Each run below is a few steps of one of 8 hidden systems, one row a step.
run 1, E, 8 rows:
0:  21  10 -24 -13  -7   0  15  10  24   4  45 -13  -5 -10   3   9   7  -7
1: -10  28   5  -3  -4   8  -2  -9  14 -19  44 -27  -2 -15   4 -10  -1   4
2:  -8  32 -12 -14  -8  -3  -6 -12  26 -15  20  14 -26  -4  -7 -16 -13   3
3:  12  12 -18 -15 -20 -21  22   7  36   2  23  -2  -2   1 -14 -13 -15  -3
4: -12  21  19  -2 -14 -11  16  -3  17  -4  24 -30  18  -5 -11 -24 -20   2
5: -26  30  20   0  -9 -13   2 -11  14  -1   2  15  -9   3 -16 -25 -29   1
6:   3   9   4   1 -15 -27  24   5  24  22  -3  21   1  12 -24 -15 -24  -6
7:  -4   7  32  11  -9  -9  24   6   5  27   9 -17  28   4 -16 -13 -22  -6
run 2, B (8 x 18):
0: -14   8 -16 -18  -1  -3 -10   2 -31 -14 -41  -6  -8   6  17 -18  -2  -6
1: -26 -24  29   7   4  11 -20  -6  -8 -26 -16 -24  -3 -11   4 -16  -6  20
2:  14  -7  18 -10   6  54 -26  -8   6  17 -20  -6  -7   0   3   1   1   7
3:   2   4 -11 -21   6   9 -10   8 -37  14 -43  -1  -3   8  12  -2  -5 -14
4: -29 -26  27  11   8  -6 -10   1 -31 -15 -23 -12   7  -6   2  -6 -10   9
5:   2 -25  35   8  13  40 -25 -10   5  15  -8   4  -1  -5  -8  13  -2  12
6:  13  -4 -11 -18  11  17 -14   6 -25  28 -32  20  -8   6   3  18  -1 -14
7: -20 -27   3  11  11 -25  -2   6 -37 -12 -29  11   3   1   5   9  -2  -1
run 3, B:
0:  15   2  15  -2   2  19 -11 -24  32 -14  24  -8  21  -6 -18  13   7  17
1:  29  24 -30 -40  -5   1  -3  -5   7   8  -4   4  10   5 -11  12  -6 -12
2:  -7  -4 -13 -16 -12 -46  13   5  -7 -26 -13 -17  24   2 -11 -10 -14   0
3:   0  -6  32   6  -8   1  -1 -17  37 -12   8  -9  19   0 -25 -12 -13  22
4:  23  18  -4 -32 -10  17  -3  -2  27  29  -4  11  -5   7 -17  -6 -23  -6
5:  -4  -3 -15 -17 -16 -35  22  21  -8   8 -23  -9  -1   8  -2 -21 -20 -13
6: -19 -12  36  31 -11 -11  16   1  19   0   1  -8   7   4 -10 -26 -13  13
7:   6  14  19   1  -4  29  -1   1  26  38  14  17 -20   1 -10  -8 -15  -4
run 4, F, 8 rows:
0: -10  22  17 -18   7  -7   1   0 -27  31  -5   8  17   1 -17   9 -32 -19
1:  14   5   4   0 -14 -26  33   9  11  16   8 -20  35   7 -16  -5 -11  -8
2:  -3  16  -2  28   8 -12  20   4 -19   2  31  -4  16  -2  15  17  25 -13
3: -10  28   3  -7  15 -14  -3  -7 -36  15  -6  26  15   4  -8  23 -13 -19
4:  14  14  -2  -7 -12 -33  23  -5  12   6 -11   3  36  16 -25  -4 -12  -4
5:   2  16  -8  35  -1 -22  24  -3   5 -10  26   5  13   7   8   5  31  -2
6: -19  30  -4  10  15 -16  -3  -9 -29   2  -3  41  -5   6   1  14   1 -13
7:  -3  21   1  -7 -12 -32  12  -9   7   1 -26  16  19  18 -23 -17 -22  -2
run 5, L, 8 rows:
0:  17 -19  -4 -31   5  23 -16  10   1  31 -10  13 -17  -8 -11  19 -20  -7
1: -19   1 -14 -23 -11 -22   7  19 -15 -10  -5 -25 -12  -9   9 -25 -22  -9
2: -13  19  20   6   9  20 -22 -24 -18 -24 -22 -16  16   3   8 -11  10  12
3:  15 -20   2 -21   8  21 -25  -7   5  15 -27  30 -12   1 -16  17 -12   4
4:  -7 -17 -26 -23 -15 -33   9  21  -2  -8 -17  -3 -18  -1   2 -17 -18  -5
5: -15  15   4  13   1 -11  -5 -18 -17 -38 -22 -14  21   9   9 -16  18  12
6:  14 -21   8   3  15  15 -22 -16   6   2 -22  32   5   5 -15  26   8  13
7:   8 -36 -29 -13 -12 -31  15  23  11  -1  -5   8 -20  -2  -5   0  -8  -3
run 6, E (8 x 18):
0:  -8  21 -14  -8  -2  -4 -11 -19  15 -44  23  -6  -4 -11   1  -4   9  13
1:  14  10 -23 -28 -14  -7  -6 -12  37 -25   3   1  -8   0 -14 -12  -7  11
2:   4   1 -10 -31 -17 -23  10   3  18 -17  13 -29  15  -7 -15 -14 -24   1
3: -27   5  16  -3  -8 -28   4 -10   9 -30   6 -15   9  -6 -16 -22 -24  12
4:  -9  -4  13  -3 -14 -19   1  -8  27  -6 -22  17  -2  10 -26 -24 -26  13
5:   1 -17  16 -10 -16 -19  16  12  12  21 -19  -9  13   5 -23 -18 -34  -1
6: -28 -11  37  15  -2 -18  11   7 -16  11 -12  -9  14   1 -10 -15 -28  -2
7: -19  -9  30  28   5  -5   2  -2  -5  17 -29  30  -5  14  -8 -11 -12   3
run 7, L, 8 rows:
0:   3 -14  -5  43  -1   2  15  10   4   2   2   7 -15   9  24  -4  37   3
1:  12   6 -19  23   8   1  13  11 -15  18  13  16  -7   5  21  21  33 -15
2: -12   3  -9  19  11  -7   8  11 -15   4  40  13 -21 -15  15  21  12 -13
3:  -5   6  -7  15   4  21  -2   4   5  -8  39  -8 -27 -15  24   2  24   0
4:  17  24 -20 -14   5  29  -8   0   1   9  31  -5 -12  -9  15  16  18 -10
5:  -5  25 -12 -28   7   5  -8   1  -8   2  42  -4 -10 -22  -1  16 -14 -13
6: -11  20   6 -22  -2  20 -15  -8  12 -15  34 -20 -12 -20  -2  -8 -15   5
7:  16  26  -2 -36  -6  32 -18 -15  18  -1   7 -18   3  -5  -8  -7 -11   4
run 8, H, 8 rows:
0:   9  -5  20 -14  -9  27 -14  -7  12  13 -41 -11   6  12  -8 -23 -15  10
1:   8   1   2 -20  -3  14  -1  13 -19  32 -42  -8   3  13   2 -12 -15 -13
2:  -9 -12  23  -9   1 -11   5   8 -29  15 -29 -18  28   5  -9  -4 -25  -8
3:  -8 -30  39  16   9  16  -9   2 -13  17 -27  -7  15   2  -7   1  -9   7
4:   4 -27  12  13  12  18  -3  15 -28  32 -21   4  -5   3  11  15   5  -9
5:  -7 -21   6  13  13 -17  11  17 -40  14   0  -4  15  -5   8  24   4 -15
6: -13 -28  23  31  18  -5  -1  -1 -20  -8  11   2  14 -10   1  25  14   8
7:   4 -24  -2  25  17  15  -8   2  -8   2  16  14 -15  -8  13  30  31   3
run 9, H, 8 rows:
0:  15  -3  17  21  13  24  -1  -2 -22  21  -9  -9  26   7  11  20  25  -5
1:  14  -4   3   0  19   8  -2   0 -30  15   9  -5  27  -6   2  40  14 -11
2:  19 -25   4   9  12  -1   3  -2  -6  -2  15 -12  34  -8  -5  37  19   3
3:  24 -13 -10  20  12   4  -1 -10   0  -6   1  10  19   5   2  32  36   6
4:  22  -2 -29  -7  15  -7  -9  -7 -10 -12   6  19  10  -2   0  40  25  -3
5:  18 -19 -28 -12   4 -20  -5  -8   5 -32   9   0  16  -9  -7  29  16   9
6:  20 -12 -28   1   0  -6 -11 -15  16 -39 -12   7   3   4   2  10  30  18
7:  13   6 -40 -22   2  -2 -19 -13  -2 -33 -18  13 -11   2   8   9  19   4
run 10, S, 8 rows:
0:   2  -1  21  19   7 -24  10 -11  10   7  14  25  25   4 -28  22  -7   3
1:  -5 -20  24  29  -2 -17  11  -4  29  -1  18  19   4  -1 -22   6  -5  14
2:  10 -25   7  23  -5  -9   5  -4  32   5 -10  34  -9  12 -16   1   4  14
3:  -2 -14 -12  18  -6 -37  15   2  13  -4 -20  37  -7  15 -11  -2   1   5
4: -15 -18 -13  22 -12 -34  16  11  16 -18  -6  15 -24   6   4 -20   3   8
5:  -3 -19 -19  12 -12  -4   3   9  20 -11 -24  12 -39   9  15 -27  11  10
6:  -1   1 -37  -6 -10 -16   4  11  -5  -9 -32  16 -31  14  18 -21   9  -5
7: -16  12 -32  -5 -10 -18   9  14 -13 -18  -9 -10 -26   0  25 -27   4  -9
run 11, P (8 x 18):
0: -17   8  -1  20  14  11  -1  10 -34  20  -3  19 -27   2  25   5  12 -16
1:  -6   0   2  -4   6 -18  16  18 -40  21  -4 -15  20  -1   5  11 -11 -23
2:  -5 -19  21  16   9   8   7   8 -13  -1  31 -35  21 -18   7  15  10   3
3:  -2   7 -17  11  12   9  -2   8 -14   1  36   7 -23 -15  24  21  23 -10
4:  12  13 -34 -23  -2 -27  19  17 -17  11  19  -3   9  -5   3  19  -2 -24
5:  15  -6  -4  -7  -4 -11  12  -1  13 -14  33 -35  33 -13  -9  13   5   4
6:   8  11 -20  -1   1   8  -8 -11  23 -22  40   6 -17 -15   5  13  19   8
7:  16  19 -41 -29 -10 -22   8   2  15   0   7  21 -13   3  -7   6  -8 -12
run 12, P (8 x 18):
0:  12  25  -2   3 -13   9  10 -10  30 -14  26 -31  14  -1   2 -17  14   8
1:  -3  45 -10 -19  -2  12 -11 -16  15  -9  22   9 -17  -5  -4  -8  -8  -2
2:  11  20  -1 -28 -15  -5   9   1  28  23   6   6  -4   5 -23 -14 -33  -8
3:  16  18  23  11 -12  11   9 -17  37   7   0  -6  22  14 -17 -19   2  11
4: -10  35  21   6   6  19 -17 -29  12  -1   0  27  -3   7 -12  -4  -4   8
5:  -8   8  20  -8  -2  -6   0  -2   8  31 -11  33  -6   8 -28  -3 -37  -6
6:   3  -8  34  31  -4  -2  15  -3  15  23 -16  11  22  17 -17  -9  -4   7
7: -22  15  32  35  15   6  -9 -21 -12  -2  -9  26   8   9  -3   4   9   7
run 13, S, 8 rows:
0:   8 -34 -23  -6   5  12 -22   1  10 -27  -6   6 -31 -10  13   7  18  14
1:  18 -10 -48 -29   0 -16  -6   3  -6 -22 -14   5  -7  -1   5  15  13  -2
2:  -3  -1 -29 -15  -6 -24   0  -2  -7 -46   3 -27   9  -9  10  -4  12   5
3:  -1 -11  -9 -22  -5  20 -25  -8  11 -36  -6 -28  -9 -12   6 -14   2  19
4:  20   3 -22 -48  -5  12 -19  -6   1  -8 -25 -14   5  -2  -6  -1 -11   1
5:   4  15  -7 -32  -9 -15   3  -3 -14 -16  -8 -36  35   0  -7  -9 -14  -5
6: -11   2  28 -13  -4  18 -12  -9  -2 -14  -6 -44  20  -8  -4 -19 -17  12
7:   7  -7  23 -30  -1  31 -19  -5   0  21 -23 -15  11  -1 -16  -4 -28   1
run 14, F, 8 rows:
0: -12  37  10  17   5   6   9  -3 -29   2   9 -22  17   3  21  -7  15 -12
1:   0  38  18  -9   5   8   3  -6  -6  37  12  16  11   3 -16   9 -23 -19
2:  10   8 -14  -7 -15 -34  35  20   4  23  11  -2  11   6  -7  -5 -13 -19
3:  -8  31 -12  14   2 -18  19   2 -26 -13  19 -21  20   1  19   0  21 -14
4:  -7  45  14  -7  13  -1  -4 -18 -17  12  16  18  17   1 -14  17 -13 -14
5:   7  12  -9 -11 -11 -40  26   7  12  16  10  16  13   7 -25   2 -22 -14
6: -11  14 -14  22  -4 -38  25   4 -12 -23  19 -11  16   3  12  -2  19  -6
7: -24  37  16  12  14 -10  -8 -22 -23  -9  11  22  12   1  -5  11  -3  -4
run 15, A (8 x 18):
0: -32  11  10   2 -13 -25  14   9   2   0   4   1 -20  -2  -3 -32 -29  -5
1: -32  16  28  25  -5  -9   7  -7   5 -18  15 -15   0  -2   2 -30  -7   9
2: -25  29  38  14   0  18  -4  -9  -1  16   2   1  -6   3  -1 -25 -18  -1
3: -27  20  20  -2  -8 -17  17  10  -6  21   5   0  -7   0  -8 -25 -36 -13
4: -26  19  25  21  -7 -23  22  -1   3  -6  22 -15  15  -2  -5 -22 -12   1
5: -21  31  43  25   3  10   5 -13   0  15  14   3  13   3  -8 -12 -11  -2
6: -18  19  28   5  -2 -10  15   7  -3  36  11  14  -3   2 -15 -10 -33 -14
7: -17   8  20  22  -9 -34  30   7   9   8  24   0  11   1 -13 -12 -15  -4
run 16, A (8 x 18):
0: -11 -27  25 -23   4  -8  -9   6  -8  10  -8  -6  10 -13 -25   9 -43   0
1:  11 -21  13  18 -14 -14  22   6  13   4 -26 -20  28  16  -6 -18   4   8
2:  -8  20   7  22  11 -11  -3 -20 -21  -5 -29  29  16  19  -2   6  14  -1
3: -23 -27  21  -1  18  -7 -11   7 -32  10  -4  12  -4 -14  -7  22 -23  -5
4:   4 -38  12  25  -7  -3  21  24   2  17  -8 -19   3   4  10 -11   8   1
5:  -3  19 -10  36   3  -7  10  -4 -14   0 -16  22  -5  20  20  -4  35  -5
6: -26  -4   1   6  20  -1 -13   5 -29   1  18  24 -26 -17   9  23  -5  -9
7:   0 -33   7  11  -5  13   9  27   8  16  21 -23 -22 -15  14  -5   1  -1

Which system made each run below?
run 17:
0:  15   2   7  14  14  31  -5   2  -4  37   9  25 -12   3   5  24  14 -10
1:  11   5  -2   2  15  25  -2  10 -14  29  29   3  -8 -11  13  28  13 -17
 -> E
run 18:
0:  -5   6  26  -6  11 -14   1  -8  -7  14  19  13  26  -7 -31  26 -28  -7
1:  11 -22  27  13  -3 -10  17   6  19  26   7  -2  28   2 -27   8 -16   4
 -> A
run 19:
0: -18 -42  15  21  11 -23   2  10 -14  -2   2  17  -4 -10  -7  20  -5   5
1:  15 -20   7  24  11  15  -6  -6  17  14   1  34  -7   4  -6  27  19   7
 -> B
run 20, 2 rows:
0: -10 -10  -7 -13 -12 -36  15  11  21  -4  21  12 -13  -9 -22  -6 -31  -2
1:  -6 -15  30  16 -15  -9  16   2  33   0  17 -19  11  -4 -17 -20 -16  14
 -> E
run 21, 2 rows:
0:  35  13 -21 -24  -7 -11  10  -5   6  10 -13   0  33  14 -16  15   2  -9
1:  -4  14  12 -13   8 -13  -1 -11 -25 -12   8 -22  46  -6 -11  17  -8  -4
 -> E
run 22, 2 rows:
0:  21 -19 -34 -20   6  -5   2  18 -16   3  11  -8   1 -10  11  30  14 -13
1:  32 -13 -27  -1   4  13  -1   2   3  -9  13 -16  10  -6  15  24  37   1
 -> A
run 23 (2 x 18):
0:   8  41 -14 -10   1 -18   4 -18 -14 -16  -1  -4  36  10  -6   7   9  -7
1: -12  -8  18 -23   4  -2 -14  -9  15 -13  31  -5   2 -24 -26  11 -32   9
 -> P
run 24, 2 rows:
0:  14  20 -44 -24   4   2  -8  -1  -5  -7  10  18 -22  -3  13  16  15 -12
1: -14  20 -22 -19   6 -19 -11  -9  -7 -32  30   9 -13 -17   2  11  -3  -2
 -> L
run 25, 2 rows:
0:  19 -23  -5 -16  -6  -7   2  -1  36 -12  30 -11  12 -14 -21  16  -7  12
1:  26   4 -20  17 -12  -5  12  -8  32  -5 -17  18   1  22   0  -9  28   7
 -> H
run 26 (2 x 18):
0:  -8   7   6  37   3  -1  -5 -19   1 -21 -23  19   0  15   9  -8  28  14
1: -13  15  -6 -14   8  18 -30 -13   4 -12   9  27 -36 -11   1   3  -8   5
 -> B
run 27, 2 rows:
0:  16  20 -28 -33   3  16 -24 -17   2 -28   4  -7   1  -7   3  13  11   3
1:  20  -6 -12 -47   0  22 -23  -3   5  -6  -2 -21   4 -14  -7  10 -14   2
 -> A
run 28 (2 x 18):
0:   1   4  -4  31  -3  14   2  -8   8 -26   1 -17  -6   5  28 -16  40  13
1:  11  25 -23 -23  -7  30 -15  -6   2  -2 -26  -5 -17   9  15 -20  10  -2
 -> E
run 29, 2 rows:
0:  10  14 -26 -22   0 -15  11   7  11   0  47   0  -4 -15  -4  18  -5 -12
1:  19  15  -8  16  -2  15   5 -14  21 -20  19 -19  17   4  10   2  36   9
 -> S
run 30:
0:   1 -24  -1   9  16 -22   1  -2 -21 -17  12  -3  29  -9  -5  36  13   3
1:  16  -1   4   3  15   1 -11 -21   6  -7  12  19  28  -1 -20  37  14   9
 -> B
run 31, 2 rows:
0:  30  -2  -9  13 -14  15  21  15  27  32   3  -2  -6  13  10  -8  17  -6
1:   4  31 -33   2   2 -22   5  -9   2 -13  15  35 -13   6   3  13  16  -8
 -> A
run 32, 2 rows:
0:  -9 -13 -14 -26  -1  19 -28   2   0 -21 -11  -2 -38 -13  10 -11  -6   9
1:  -1 -10 -17 -22 -14  11  -9   7   7 -19 -19 -28 -20  -5  15 -30   0   8
 -> A
run 33:
0: -24 -11  47  23   6  11 -11  -9  -1   8 -17  10   2   2 -13 -12 -16  12
1: -22  -6  26  32   8   8  -2   4 -15  23 -19  29 -21   9   5  -6  -2  -2
 -> P
